In the data rows, 50 means zero.
Here are some rows, each followed by its group. Rows of different groups can look alike.
44,46,51,47,47,42,44,45,80,47,44,50,46,46,50,44,43,55,44,45,45,42,42,48,44,43,55,47,46 d
47,47,52,47,99,46,48,41,49,99,42,44,46,46,50,83,47,49,99,42,99,44,44,43,99,46,62,48,49 e
47,69,40,44,41,47,50,68,42,41,43,44,41,47,47,42,50,43,43,45,41,51,40,47,42,51,40,99,62 f
43,44,52,44,43,53,45,42,52,43,45,43,44,43,43,43,41,41,44,53,44,41,40,41,43,39,46,43,42 g
43,45,43,42,59,41,43,42,50,57,55,40,57,42,42,64,50,49,50,42,58,44,41,41,58,39,49,44,43 h
48,49,51,44,45,49,44,42,49,47,49,80,49,45,48,44,44,49,46,42,45,83,82,99,48,45,54,57,43 i
42,41,41,47,44,46,39,42,41,44,43,42,41,41,77,43,41,41,42,57,41,43,42,40,44,54,40,42,39 g
41,43,40,43,55,47,42,45,44,51,42,68,67,42,46,60,56,46,52,42,49,55,60,51,52,42,65,46,43 e
46,45,63,99,47,50,48,46,49,48,45,43,51,49,46,44,42,48,47,96,46,43,41,46,43,44,46,48,43 g
59,45,45,43,50,47,99,66,44,48,47,48,52,77,50,44,45,52,47,42,48,45,43,43,47,86,50,55,99 j
44,46,99,53,46,53,44,44,51,47,49,41,50,46,48,50,46,45,48,99,43,44,41,42,49,50,44,43,44 g
46,52,43,45,99,47,47,45,48,99,47,42,70,46,50,99,59,47,99,42,99,42,45,40,99,47,57,46,47 e
46,45,50,42,43,42,43,41,71,45,52,45,53,44,55,49,50,48,44,44,49,45,42,43,44,43,54,46,48 d
41,41,53,54,44,74,39,41,42,43,43,53,42,44,42,45,41,42,41,45,44,49,52,55,43,43,45,47,44 g
73,49,49,46,50,52,92,91,42,43,47,45,53,99,47,42,47,49,47,47,44,46,42,45,48,99,41,50,68 j
44,47,44,42,48,43,44,44,70,45,89,43,52,46,50,45,45,99,43,46,43,42,43,46,46,41,44,42,44 h
90,49,44,43,48,50,99,83,46,47,46,44,47,99,46,45,48,49,49,42,45,46,44,42,47,93,44,51,77 j
47,45,50,43,45,52,46,43,47,44,43,94,50,40,53,48,44,53,44,46,44,86,99,99,45,46,54,60,44 i
69,48,44,43,47,47,94,59,47,48,46,44,48,61,51,43,42,44,47,42,46,47,43,47,47,66,43,56,99 j
45,45,44,43,45,55,47,46,44,47,43,85,46,46,54,47,41,46,45,51,52,72,99,92,45,44,66,63,43 i
45,45,43,86,51,46,45,41,46,46,45,48,55,47,43,45,48,52,47,44,46,47,45,45,51,46,44,39,43 g
48,45,49,47,96,45,44,45,48,99,47,47,49,40,49,95,63,47,99,44,99,47,48,49,99,45,64,47,47 e
44,49,44,45,50,46,46,43,46,44,43,49,99,43,47,46,56,53,43,44,45,43,44,44,45,44,44,43,44 e
96,41,40,39,43,58,48,48,54,42,42,43,42,50,41,42,40,44,43,43,44,44,44,41,41,53,42,42,50 j
41,40,47,46,42,77,44,41,41,41,43,58,44,40,46,43,42,45,43,51,41,46,52,47,41,46,46,41,43 g
41,42,41,43,42,42,40,43,41,43,48,40,40,41,43,42,49,45,43,42,42,43,43,39,43,41,40,42,40 f
41,49,45,99,45,52,48,43,45,49,46,43,50,43,46,46,42,48,44,52,44,45,41,42,44,48,45,45,45 g
42,99,41,42,43,45,41,59,47,44,46,43,42,44,48,49,87,49,47,43,48,65,44,41,41,51,46,64,48 f
46,47,99,49,44,48,46,44,42,46,48,48,45,50,53,41,50,46,45,98,43,45,44,46,45,44,44,45,46 g
83,45,39,44,40,48,47,44,45,41,41,40,41,45,43,42,44,44,41,41,42,42,40,40,44,48,43,47,55 j
89,40,40,44,41,98,39,39,43,43,42,40,39,41,41,41,43,39,42,43,41,40,40,41,44,46,42,43,46 j
43,45,49,51,54,48,44,41,47,77,51,43,41,43,48,61,44,51,82,46,88,45,42,44,66,46,52,42,44 e
44,50,44,45,43,45,43,43,54,46,86,43,46,46,51,44,45,45,46,49,46,47,47,45,49,44,44,46,40 h
42,42,40,41,43,55,54,47,45,40,43,52,42,46,41,43,44,44,41,41,43,52,53,49,42,44,49,99,58 j
65,49,45,52,45,51,99,81,43,47,49,44,50,94,50,45,50,44,52,45,47,43,43,45,46,94,43,54,99 j
70,45,47,51,47,56,58,75,48,47,47,44,53,89,47,43,42,48,48,44,47,49,49,47,44,67,43,43,56 j
44,44,45,43,44,53,44,47,44,44,46,89,51,44,41,50,47,51,46,44,44,70,92,99,48,41,57,65,54 i
47,46,42,40,43,50,58,99,46,44,42,41,46,55,41,41,53,41,43,40,42,45,40,40,46,56,42,55,52 f
41,46,45,47,46,52,47,46,47,44,50,90,47,44,43,46,48,45,43,40,43,73,98,99,44,41,49,59,48 i
44,45,47,42,43,60,44,47,44,47,45,99,49,41,58,46,43,48,47,42,44,77,94,99,43,45,56,61,44 i
41,44,99,57,50,48,49,44,47,44,50,46,45,47,50,44,45,46,44,99,42,45,40,48,46,43,45,42,46 g
42,51,50,45,99,48,46,43,45,99,41,46,90,39,46,99,87,44,99,45,99,50,51,43,99,45,64,46,44 e
75,47,44,44,50,52,88,95,45,47,49,44,49,99,50,47,41,47,47,41,47,42,44,42,47,89,45,44,71 j
48,45,44,43,48,50,44,44,56,46,49,48,60,46,44,50,44,44,49,44,46,47,39,42,45,45,70,43,43 d
44,43,39,40,40,47,40,42,60,41,41,40,41,41,41,39,46,44,43,43,43,42,38,41,44,42,42,43,40 f
42,47,54,99,45,50,43,46,48,44,53,51,47,47,50,44,44,44,47,62,48,42,44,44,50,48,42,41,47 g
46,43,50,43,71,43,47,44,48,55,45,48,99,43,51,79,99,52,47,42,48,44,41,40,48,47,51,43,47 e
79,45,47,42,46,47,98,92,45,47,43,43,44,99,51,44,42,53,51,46,49,41,42,42,44,96,43,47,89 j
42,41,40,42,61,41,41,39,49,50,41,42,66,40,41,62,54,44,48,40,44,42,41,43,57,40,83,40,40 e
80,46,44,47,48,50,45,44,60,47,43,44,48,43,48,47,45,45,46,51,46,48,47,49,44,48,46,45,48 k
89,45,45,42,48,56,45,42,66,44,51,47,51,44,52,45,44,46,47,45,46,49,45,45,48,47,44,43,45 k
45,45,48,46,44,50,48,44,64,48,94,44,54,45,50,44,44,99,47,46,46,45,42,50,44,46,48,41,44 h
48,49,48,49,99,43,44,41,48,99,50,44,99,47,41,99,85,49,99,44,97,43,46,44,99,46,61,44,46 e
53,43,42,44,59,45,42,39,48,57,41,41,48,40,45,50,46,42,55,40,62,42,39,38,54,44,46,46,40 e
42,99,49,42,43,44,43,49,42,45,54,42,49,44,49,43,58,43,50,42,43,65,48,47,44,44,42,65,45 f
46,46,77,79,49,57,43,41,44,47,44,43,50,46,50,45,46,46,47,99,46,43,42,45,47,46,46,42,43 g
45,99,49,48,48,46,46,55,41,47,43,42,53,46,48,46,94,47,43,47,43,76,45,42,46,46,46,66,49 f
45,45,46,47,42,47,44,47,42,44,48,43,45,44,41,42,44,40,44,44,47,45,44,54,44,41,41,47,44 i
43,58,51,42,42,45,40,44,44,42,43,40,42,43,42,43,49,43,44,52,40,55,44,42,44,41,44,51,43 f
53,44,45,40,42,47,43,39,99,41,43,43,42,40,44,44,43,42,45,44,43,45,40,42,45,40,46,43,41 k
46,49,46,45,99,47,44,49,45,99,43,45,91,44,47,99,63,48,99,41,99,46,44,44,99,44,61,45,49 e
45,45,66,99,46,52,44,43,44,44,45,45,49,48,52,47,43,47,45,89,46,45,45,49,46,44,42,49,47 g
48,50,46,48,46,56,44,45,48,44,44,92,56,45,43,43,47,47,44,42,43,90,76,99,44,44,55,61,46 i
42,42,40,39,39,51,44,42,43,41,40,39,41,40,40,41,41,42,41,39,39,46,41,41,41,42,41,48,42 f
41,45,45,43,99,45,45,45,43,99,43,44,71,43,47,99,58,47,99,42,99,47,46,47,99,41,59,42,40 e
46,46,90,96,45,52,42,46,46,43,49,49,46,44,47,46,47,44,43,98,43,45,43,48,48,46,45,45,46 g
57,42,43,56,41,77,42,41,47,43,43,39,47,40,42,41,40,43,42,51,40,42,45,41,41,43,43,40,39 k
76,45,49,49,44,54,88,83,46,48,45,49,55,99,48,50,50,44,51,42,44,49,39,49,45,82,45,49,70 j
41,45,45,43,43,49,43,40,46,46,47,82,49,40,40,46,44,45,50,41,43,69,63,99,45,43,46,55,47 i
47,40,42,41,49,44,52,49,42,51,42,41,45,48,41,45,40,41,58,42,51,40,41,41,49,61,45,47,51 e
48,42,42,42,43,54,52,55,42,41,43,45,45,53,40,42,45,46,43,40,43,45,44,54,44,40,41,67,49 j
41,55,47,41,46,45,44,40,48,45,48,43,46,44,53,51,43,45,47,46,46,50,47,44,43,46,42,51,43 f
41,46,51,42,44,46,45,48,77,46,99,45,52,48,54,43,45,99,43,42,48,45,41,42,47,44,46,45,43 h
43,43,44,40,58,45,42,43,46,54,44,58,46,40,47,64,50,41,58,42,49,46,57,44,57,41,99,50,42 e
50,99,45,44,46,46,41,70,44,44,48,43,57,44,52,46,99,48,49,41,46,68,40,44,45,41,44,47,46 f
41,99,42,41,45,42,43,59,45,47,51,45,51,43,49,50,95,53,42,48,43,81,44,52,48,45,46,66,43 f
45,45,99,65,44,60,50,41,41,44,47,46,50,43,52,43,43,51,47,99,43,47,44,44,46,48,43,46,41 g
41,58,43,42,49,43,39,45,41,42,41,50,46,44,41,42,51,41,46,40,44,99,46,50,43,42,45,99,41 f
89,46,42,42,47,60,41,41,73,47,45,45,49,46,50,47,44,44,45,42,48,45,41,49,44,44,44,46,44 k
41,51,42,48,50,45,46,43,76,47,99,49,52,51,46,49,47,99,42,42,46,48,44,44,48,50,46,43,44 h
42,46,50,44,99,43,47,44,47,99,44,47,59,48,51,99,62,44,99,47,99,42,43,43,99,49,59,44,49 e
46,59,43,43,42,45,42,46,51,43,73,38,45,41,45,41,50,53,40,42,42,52,40,42,42,41,45,46,42 f
79,45,45,43,46,57,47,44,72,42,45,44,46,44,49,41,46,50,48,45,45,47,43,50,45,44,42,40,48 k
44,44,45,45,43,54,44,46,45,44,46,79,46,44,70,44,42,47,41,43,46,61,99,82,47,42,60,51,46 i
42,99,42,41,45,49,44,58,42,47,49,47,49,45,62,47,99,47,43,48,52,77,46,41,45,47,44,71,43 f
48,42,48,41,42,52,41,41,46,44,39,39,43,41,40,46,44,40,47,45,43,44,41,41,48,40,44,40,40 e
70,45,45,48,45,53,80,86,51,47,46,40,49,99,50,49,46,46,47,43,44,47,45,45,44,81,46,50,59 j
41,42,40,41,42,46,41,42,51,41,42,53,43,43,47,41,42,45,41,44,43,51,54,51,44,41,99,47,43 d
41,41,43,46,47,48,47,42,44,44,50,55,44,44,99,46,46,52,43,43,44,49,84,57,44,59,54,48,43 i
Which 4 groups are nearest to each row below, nearest first, going by the average distance to the group's rows?
43,40,43,39,41,41,45,48,48,43,42,40,40,43,41,41,40,43,46,38,41,45,44,40,43,48,46,42,43 d k f g
41,46,40,42,39,49,47,41,44,41,41,44,42,41,41,41,42,39,40,41,41,73,45,47,42,44,47,99,42 f d k i
51,45,45,46,99,47,45,45,48,99,53,46,99,44,49,99,79,46,96,43,99,48,46,45,99,46,58,42,48 e d h k
44,99,42,44,42,42,43,64,43,42,49,48,51,40,47,46,99,47,47,42,49,65,43,43,45,46,42,56,42 f d k h
48,99,48,41,44,43,42,51,43,48,53,44,52,48,52,43,88,53,43,46,44,59,50,50,42,44,50,63,50 f d k h
Which 3 groups are nearest to each row below, nearest first, going by the average distance to the group's rows?
66,44,45,44,44,46,99,83,43,44,47,44,52,90,49,47,42,46,46,47,46,45,45,41,47,85,45,63,99 j k d
41,44,66,43,41,43,44,49,49,42,44,44,42,42,44,45,45,47,43,54,41,42,40,41,41,43,55,43,42 d k g
Which 4 groups are nearest to each row below, nearest first, going by the distance to the group's nearest row?
49,45,61,99,46,51,44,49,45,44,50,46,44,43,48,48,42,50,49,88,43,41,46,50,43,44,42,44,44 g k i f
Which 3 groups are nearest to each row below, nearest first, going by the distance to the group's nearest row?
51,45,40,51,43,53,49,46,44,43,42,42,41,52,41,44,41,42,44,46,43,41,42,42,42,55,44,51,55 e i f
41,61,41,42,56,45,42,49,45,49,42,42,62,43,47,59,99,45,50,42,53,45,42,45,49,43,47,44,40 e f h
46,49,41,43,99,48,44,47,44,99,44,46,49,46,51,99,55,49,99,45,99,45,46,45,99,44,59,44,45 e h d
Which 3 groups are nearest to each row below, nearest first, going by the distance to the centre of the group?
41,43,42,42,43,49,41,40,45,47,46,99,46,44,54,42,43,57,46,41,49,73,99,87,45,45,65,57,45 i d f
46,45,46,43,43,47,44,44,51,44,48,50,52,46,42,42,47,49,45,51,47,54,48,69,45,44,45,47,46 d k f
44,42,41,44,42,99,42,40,43,42,42,45,40,41,41,43,41,40,45,44,41,42,43,45,42,41,44,44,43 k d g
59,45,49,45,43,51,58,71,48,52,47,45,45,85,48,43,42,45,49,43,44,47,47,41,43,58,46,45,46 j k d
54,43,45,40,48,41,40,41,90,49,43,43,46,44,46,54,47,49,47,48,47,41,40,45,48,46,51,45,42 d k h
49,47,46,45,47,44,46,43,88,45,44,45,48,43,51,46,46,44,45,43,46,44,44,45,49,47,56,45,43 d k f
47,50,67,99,46,57,43,48,44,47,49,44,49,45,49,46,43,44,47,90,47,52,49,48,44,44,42,46,48 g k d
41,41,50,46,40,45,48,41,49,47,45,41,46,46,48,46,43,51,47,49,50,44,44,42,44,44,44,42,43 d k g
79,48,47,42,50,45,99,76,44,47,43,43,47,93,50,47,47,44,43,46,49,41,45,44,43,99,45,47,99 j k f
42,46,43,42,44,46,39,48,41,46,44,43,45,49,44,42,41,46,46,40,43,43,43,43,42,41,44,40,42 d f k
43,43,41,41,40,46,41,39,99,41,45,42,41,40,43,41,41,46,40,41,40,43,41,38,42,48,43,40,40 k d h
A new table starts here, with new groups. Each row is followed by its group. Groups can overlap.
79,78,70,78,75,71,65,50,35,32,29,24,25,15,22,27,25,23,89,88,88,84,81,68,63,52,46,15,47 1
27,38,69,54,46,45,38,38,40,34,36,37,35,61,47,34,34,34,30,30,29,28,28,28,28,28,29,82,54 2
50,46,39,40,54,52,43,46,51,48,49,46,43,34,30,33,36,44,41,48,47,43,47,67,72,68,68,57,40 3
23,23,55,35,33,29,28,29,27,25,25,29,28,46,39,26,25,25,24,24,25,25,25,25,24,24,24,68,44 4
62,49,35,35,57,46,49,41,38,43,49,51,51,36,35,67,62,60,68,69,71,68,73,73,79,78,77,48,86 5
41,32,24,32,46,45,44,40,43,45,57,58,58,49,53,55,49,70,53,56,53,48,56,63,59,55,49,32,35 6
60,62,32,51,64,57,46,39,39,62,64,71,61,47,43,67,62,61,69,72,74,69,77,83,92,95,92,55,63 5
37,39,53,58,57,62,53,66,69,79,69,63,55,69,56,47,50,47,42,40,44,45,47,49,49,47,45,62,38 7
85,84,83,79,79,68,74,60,44,41,34,28,31,22,25,33,29,28,79,77,78,74,68,69,56,52,43,5,40 1
22,5,14,5,11,0,0,5,0,0,0,0,0,5,8,5,0,0,0,5,0,0,0,0,0,0,0,95,39 4
46,49,39,51,55,49,51,55,64,56,42,45,41,35,36,32,34,41,44,50,53,48,52,53,56,51,61,45,12 3
62,57,48,52,53,43,70,71,67,62,61,63,65,50,58,54,50,48,55,52,54,65,58,54,53,56,64,33,79 3
38,43,44,36,34,43,37,49,45,39,35,31,32,43,47,33,33,32,31,29,31,33,32,31,32,33,34,52,84 2
21,36,63,49,37,40,34,42,68,54,47,47,40,56,60,41,41,48,38,37,32,32,34,37,35,33,31,73,60 2
86,81,77,73,72,67,60,48,36,32,30,26,26,16,17,52,45,36,92,92,89,89,84,72,76,64,53,23,50 1
47,55,52,48,36,51,49,45,50,55,45,42,39,41,39,37,42,45,42,42,45,38,40,42,44,42,46,43,41 8
81,85,81,92,88,92,84,81,74,61,57,48,45,33,34,47,38,35,88,89,85,92,92,88,81,82,64,39,31 1
31,30,37,23,24,24,26,23,24,24,23,23,23,33,29,21,23,23,22,22,22,24,24,25,25,25,24,77,69 4
20,37,80,58,42,49,40,51,60,63,55,63,54,75,63,46,55,71,50,50,44,41,42,45,44,41,41,65,65 2
8,41,56,41,40,47,43,58,47,48,51,61,61,78,77,57,77,76,51,49,50,51,49,49,42,37,37,62,59 2
54,59,53,55,53,58,60,64,75,73,71,69,63,62,57,51,54,52,51,44,47,46,55,55,57,66,63,66,61 8
40,30,31,39,43,39,41,40,54,51,51,54,50,70,61,49,48,49,45,40,38,39,36,37,38,37,41,59,47 7
64,68,75,67,65,72,65,67,72,92,92,88,84,81,86,88,88,99,69,67,68,73,72,71,68,63,63,56,18 6
53,42,29,31,37,30,32,31,29,31,47,53,58,50,54,61,55,60,57,56,55,55,56,62,63,74,84,52,26 3
37,32,64,50,49,43,41,60,70,67,58,60,53,73,63,50,51,58,47,50,47,44,46,44,41,39,34,63,64 2
71,73,68,73,80,77,80,75,63,68,68,64,71,54,66,81,76,66,74,71,73,70,65,59,54,53,49,22,30 5
70,71,74,75,68,77,75,84,77,70,71,66,69,53,61,61,66,61,70,68,69,68,71,65,59,59,54,33,32 5
57,59,32,59,60,63,66,69,68,78,79,69,68,55,62,61,68,64,65,68,64,65,67,70,63,72,65,37,42 5
61,66,63,65,62,67,60,57,59,50,53,49,50,39,40,41,43,44,64,69,67,61,64,67,71,78,95,60,59 5
78,74,76,84,83,79,83,77,66,69,61,48,51,40,40,61,56,50,80,79,81,83,76,64,61,60,53,24,53 1
71,69,59,69,85,86,76,76,66,73,66,58,54,40,41,80,83,74,78,79,79,82,81,79,78,83,86,44,51 1
29,46,68,51,47,55,44,54,56,52,49,48,48,74,60,45,48,41,36,42,38,36,36,37,35,35,31,63,25 2
55,49,19,41,52,44,41,34,35,40,38,49,49,34,36,72,70,75,73,76,76,76,80,78,83,81,68,33,52 1
74,77,78,81,81,85,89,89,89,88,89,69,69,58,66,70,61,59,73,71,69,76,69,62,57,68,53,32,61 5
68,67,51,59,63,51,59,47,38,38,35,33,35,25,26,49,49,47,69,71,65,58,59,66,66,61,60,29,31 1
33,21,32,22,23,19,21,25,27,28,26,27,32,43,39,27,29,27,26,26,26,27,27,27,27,27,27,65,50 4
57,60,58,44,56,54,48,49,47,55,55,62,62,63,68,66,66,71,58,63,62,62,64,66,65,62,59,36,71 3
44,49,49,48,38,42,50,45,45,41,37,37,48,53,56,50,51,57,46,44,49,50,51,50,49,48,44,53,73 8
67,65,50,63,61,62,57,50,44,49,52,51,44,37,38,59,64,74,65,61,57,54,57,75,73,68,64,42,66 5
49,52,42,38,49,50,53,54,49,53,55,58,55,50,53,62,67,62,53,55,55,53,53,52,63,54,56,38,58 3
55,53,58,64,73,76,71,73,70,79,60,54,54,50,50,45,39,39,49,45,46,48,46,49,47,49,54,39,45 6
41,33,37,45,41,40,37,38,45,51,41,49,42,53,51,40,39,38,32,33,35,34,33,34,33,34,32,66,43 2
39,41,50,43,34,41,39,43,60,53,52,49,49,60,52,48,46,47,38,35,36,37,39,40,37,38,35,60,45 2
54,54,22,28,33,33,39,36,32,32,42,52,49,48,62,78,81,74,59,57,60,59,60,57,56,52,51,36,67 3
47,29,8,19,26,22,32,28,28,29,48,75,78,61,69,79,80,84,60,56,59,64,57,57,60,54,60,51,42 8
78,78,67,74,74,70,65,56,41,35,42,40,39,29,28,79,75,66,81,80,83,81,78,66,62,55,49,22,67 1
53,49,42,65,61,60,68,75,68,69,62,55,57,42,47,51,49,51,55,64,61,60,63,67,69,67,66,44,33 5
38,28,31,24,29,35,31,32,31,40,43,54,56,66,74,55,63,54,43,45,48,47,44,42,39,38,38,59,44 7
77,82,85,77,79,81,81,78,79,77,64,53,54,44,54,54,49,44,75,77,78,74,75,71,64,62,55,26,24 1
46,31,25,33,46,41,60,59,63,64,74,85,88,83,95,77,74,79,59,51,57,59,58,55,55,56,53,54,28 8
59,59,58,66,69,75,74,81,78,71,69,61,53,45,54,56,78,72,66,59,66,71,68,60,64,64,66,50,41 3
35,22,34,26,21,26,25,26,26,25,22,21,21,27,26,20,20,21,21,21,21,21,21,22,22,23,26,69,53 4
41,34,34,30,30,32,34,31,39,31,34,33,37,37,37,26,27,29,27,29,30,30,30,32,36,35,43,57,39 2
19,0,18,11,8,11,8,11,12,11,11,12,11,8,5,0,5,5,5,0,5,5,5,5,5,5,5,80,67 4
66,67,47,68,71,71,78,67,52,56,63,64,70,50,58,92,89,88,77,75,79,77,73,64,64,62,56,30,19 5
27,38,63,47,33,35,30,34,46,38,38,41,36,66,49,39,34,32,29,30,28,27,29,29,29,29,28,71,62 4
41,37,70,70,66,65,57,62,66,66,61,54,55,66,59,47,50,51,40,41,44,52,50,47,44,44,44,56,21 2
63,54,37,43,63,55,61,53,43,56,72,79,83,70,80,89,99,92,71,69,68,73,69,56,61,53,58,30,62 3
44,39,36,44,45,49,45,47,46,42,47,52,49,49,56,47,47,40,39,37,37,40,39,38,43,43,48,43,92 6
44,50,49,51,36,39,48,47,44,44,44,50,47,60,53,42,45,46,39,39,37,39,40,40,39,41,39,54,50 2
40,31,43,41,36,27,40,37,47,46,44,43,47,62,55,42,45,41,35,36,32,36,38,37,38,36,38,63,59 2
63,57,59,67,62,59,56,62,65,58,48,42,45,36,33,29,28,31,43,49,43,41,44,51,53,61,74,49,43 3
29,27,30,27,27,23,22,22,24,26,28,38,36,62,49,37,37,32,28,27,27,29,27,26,26,26,25,72,34 4
46,34,31,28,32,29,43,36,34,35,46,59,85,71,99,86,86,86,62,63,59,61,67,63,55,54,46,26,63 6
39,34,48,57,52,46,42,54,53,60,61,57,48,55,52,41,40,43,39,40,39,44,41,44,43,45,48,63,70 2
14,24,41,23,19,22,19,20,20,20,19,16,17,25,21,18,21,20,19,20,20,19,19,19,19,19,19,84,48 4
40,40,67,49,39,41,38,43,41,45,44,49,46,65,49,40,50,55,42,47,42,40,38,34,34,36,37,70,43 2
52,51,44,53,45,53,51,57,55,59,83,86,75,75,78,71,69,76,58,62,57,58,61,66,62,67,58,56,61 6
66,68,66,61,71,69,63,58,55,69,72,81,67,61,52,63,64,62,56,53,52,47,47,53,56,61,77,48,76 5
70,71,73,71,71,73,79,79,81,81,78,58,71,56,52,60,62,63,63,60,62,61,66,69,71,75,70,42,27 5
39,51,28,32,35,41,37,39,35,32,40,55,65,79,79,75,71,69,54,52,55,53,52,50,49,45,45,32,49 6
50,50,27,46,69,67,74,78,73,74,73,60,58,57,54,49,56,48,52,49,51,53,51,47,50,47,55,57,23 6
57,54,55,60,63,64,62,64,60,67,64,56,52,48,63,62,61,57,54,55,52,55,54,54,52,49,45,32,55 3
42,42,41,43,43,45,44,51,61,53,52,45,52,43,44,36,41,42,43,48,45,42,45,53,56,54,53,46,32 6
18,11,27,18,12,12,12,12,11,12,12,8,5,21,20,17,14,12,12,12,12,12,12,12,12,12,12,99,82 4
26,17,20,17,16,19,17,16,19,16,20,20,19,22,21,19,18,18,18,15,18,18,18,18,19,19,19,79,51 4
56,65,70,62,53,65,58,64,73,71,68,64,56,61,51,57,63,68,58,57,61,57,59,69,68,63,58,50,59 3
57,53,49,61,54,49,49,44,43,45,56,59,60,65,68,54,53,51,47,43,40,44,41,41,39,47,43,48,47 7
79,79,72,86,81,78,88,86,83,68,60,49,53,38,50,48,39,35,58,55,53,58,53,49,45,58,51,21,60 5
31,22,16,14,15,16,19,17,18,18,19,17,19,27,23,21,19,19,20,19,19,19,19,19,18,18,18,88,63 4
54,43,44,48,58,57,51,54,49,60,57,60,56,47,41,53,70,62,57,60,58,55,58,57,66,66,76,53,68 3
34,38,50,51,48,55,47,50,45,50,53,67,65,84,75,55,60,59,48,46,48,49,48,42,40,41,41,65,46 2
50,37,30,42,60,57,57,52,51,57,59,53,50,37,36,48,57,54,55,57,54,52,48,48,55,53,56,40,46 3
49,26,41,47,52,47,55,59,59,63,67,70,81,69,64,59,64,61,51,53,49,55,48,46,48,52,48,39,50 7
31,42,52,42,44,48,53,60,78,74,66,52,55,88,81,64,62,64,49,49,45,42,37,36,35,32,31,61,72 2
81,81,74,77,76,69,71,56,46,41,34,33,41,34,45,65,53,49,70,67,63,64,60,56,45,44,38,8,39 1
Which 4 groups are nearest to each row below, nearest first, going by the distance to the centre of the group?
67,66,59,68,67,68,77,74,71,76,75,60,67,48,67,62,58,53,65,60,58,61,61,59,57,64,58,36,49 -> 5 3 6 1
55,48,57,62,64,56,52,61,62,57,62,78,74,66,71,76,68,72,60,63,58,62,62,75,72,74,85,54,60 -> 5 3 6 8
43,48,32,30,48,58,58,61,62,67,78,83,86,81,84,78,81,89,64,60,68,65,71,68,67,65,60,59,52 -> 6 8 3 5
47,46,24,38,35,37,33,37,41,46,45,47,49,40,44,49,46,44,43,47,42,39,47,59,56,55,50,46,56 -> 8 7 3 2
65,57,33,63,61,48,56,55,64,60,59,55,57,49,53,51,48,46,54,51,53,53,53,51,50,66,57,44,45 -> 3 6 8 5
49,53,47,45,46,56,56,60,86,89,86,78,66,67,65,56,52,59,52,54,51,46,53,68,65,62,69,57,43 -> 6 3 8 5
36,57,56,49,50,53,44,56,65,64,79,82,78,99,83,59,67,71,50,48,48,45,45,41,41,40,39,74,83 -> 7 6 8 2
52,57,43,50,50,43,43,36,39,46,53,53,59,54,60,53,59,57,49,49,49,51,51,50,48,50,44,27,16 -> 6 8 7 3
64,60,44,60,52,47,52,46,40,39,44,40,47,36,43,43,37,39,42,45,49,52,49,46,45,50,50,31,88 -> 3 2 8 7
42,42,42,31,29,38,29,27,31,34,37,39,34,44,41,29,32,39,35,34,34,33,36,41,38,40,40,66,41 -> 2 4 7 8
46,48,64,52,44,51,62,70,63,65,64,77,81,82,81,69,73,75,53,49,51,49,47,48,42,44,45,51,56 -> 6 8 7 3
47,43,49,50,43,41,46,47,49,44,41,51,52,63,68,50,49,60,49,52,47,50,48,47,43,43,42,58,55 -> 7 2 8 6
Which 4 groups are nearest to each row below, nearest first, going by the average distance to the group's rows?
60,63,46,63,67,62,66,61,58,66,74,70,77,63,74,73,71,65,68,73,67,67,70,67,69,65,81,46,50 -> 5 3 6 8
55,46,23,36,45,37,45,42,33,30,39,41,51,37,46,71,67,68,63,57,64,64,57,51,45,43,39,11,36 -> 3 7 8 6
57,60,54,53,49,58,57,65,58,51,69,68,59,62,57,55,56,53,50,52,56,57,56,56,54,63,64,56,71 -> 3 7 8 5
Which 3 groups are nearest to each row below, nearest first, going by the average distance to the group's rows?
53,47,38,40,52,59,54,49,44,53,54,45,41,35,34,65,69,68,62,70,72,71,72,74,77,65,72,47,20 -> 3 5 1
28,46,39,29,23,40,38,37,40,34,32,36,38,62,48,36,35,36,31,32,31,32,31,31,34,33,33,61,52 -> 2 7 4
66,64,45,63,56,60,55,51,43,48,62,70,71,57,55,82,79,77,72,74,75,78,82,82,85,86,72,45,30 -> 5 3 1
69,67,53,69,63,56,59,47,42,43,49,45,52,42,42,44,38,33,44,38,37,41,40,47,51,55,62,37,46 -> 3 7 2
Which 3 groups are nearest to each row below, nearest first, going by the distance to the group's nearest row?
40,31,33,25,26,27,29,29,26,29,31,48,46,56,54,42,53,51,36,34,33,35,34,33,35,36,38,73,46 -> 4 2 7
49,53,39,38,37,35,41,40,45,41,38,44,45,46,50,40,44,50,45,48,43,45,46,50,49,47,49,40,41 -> 8 6 2
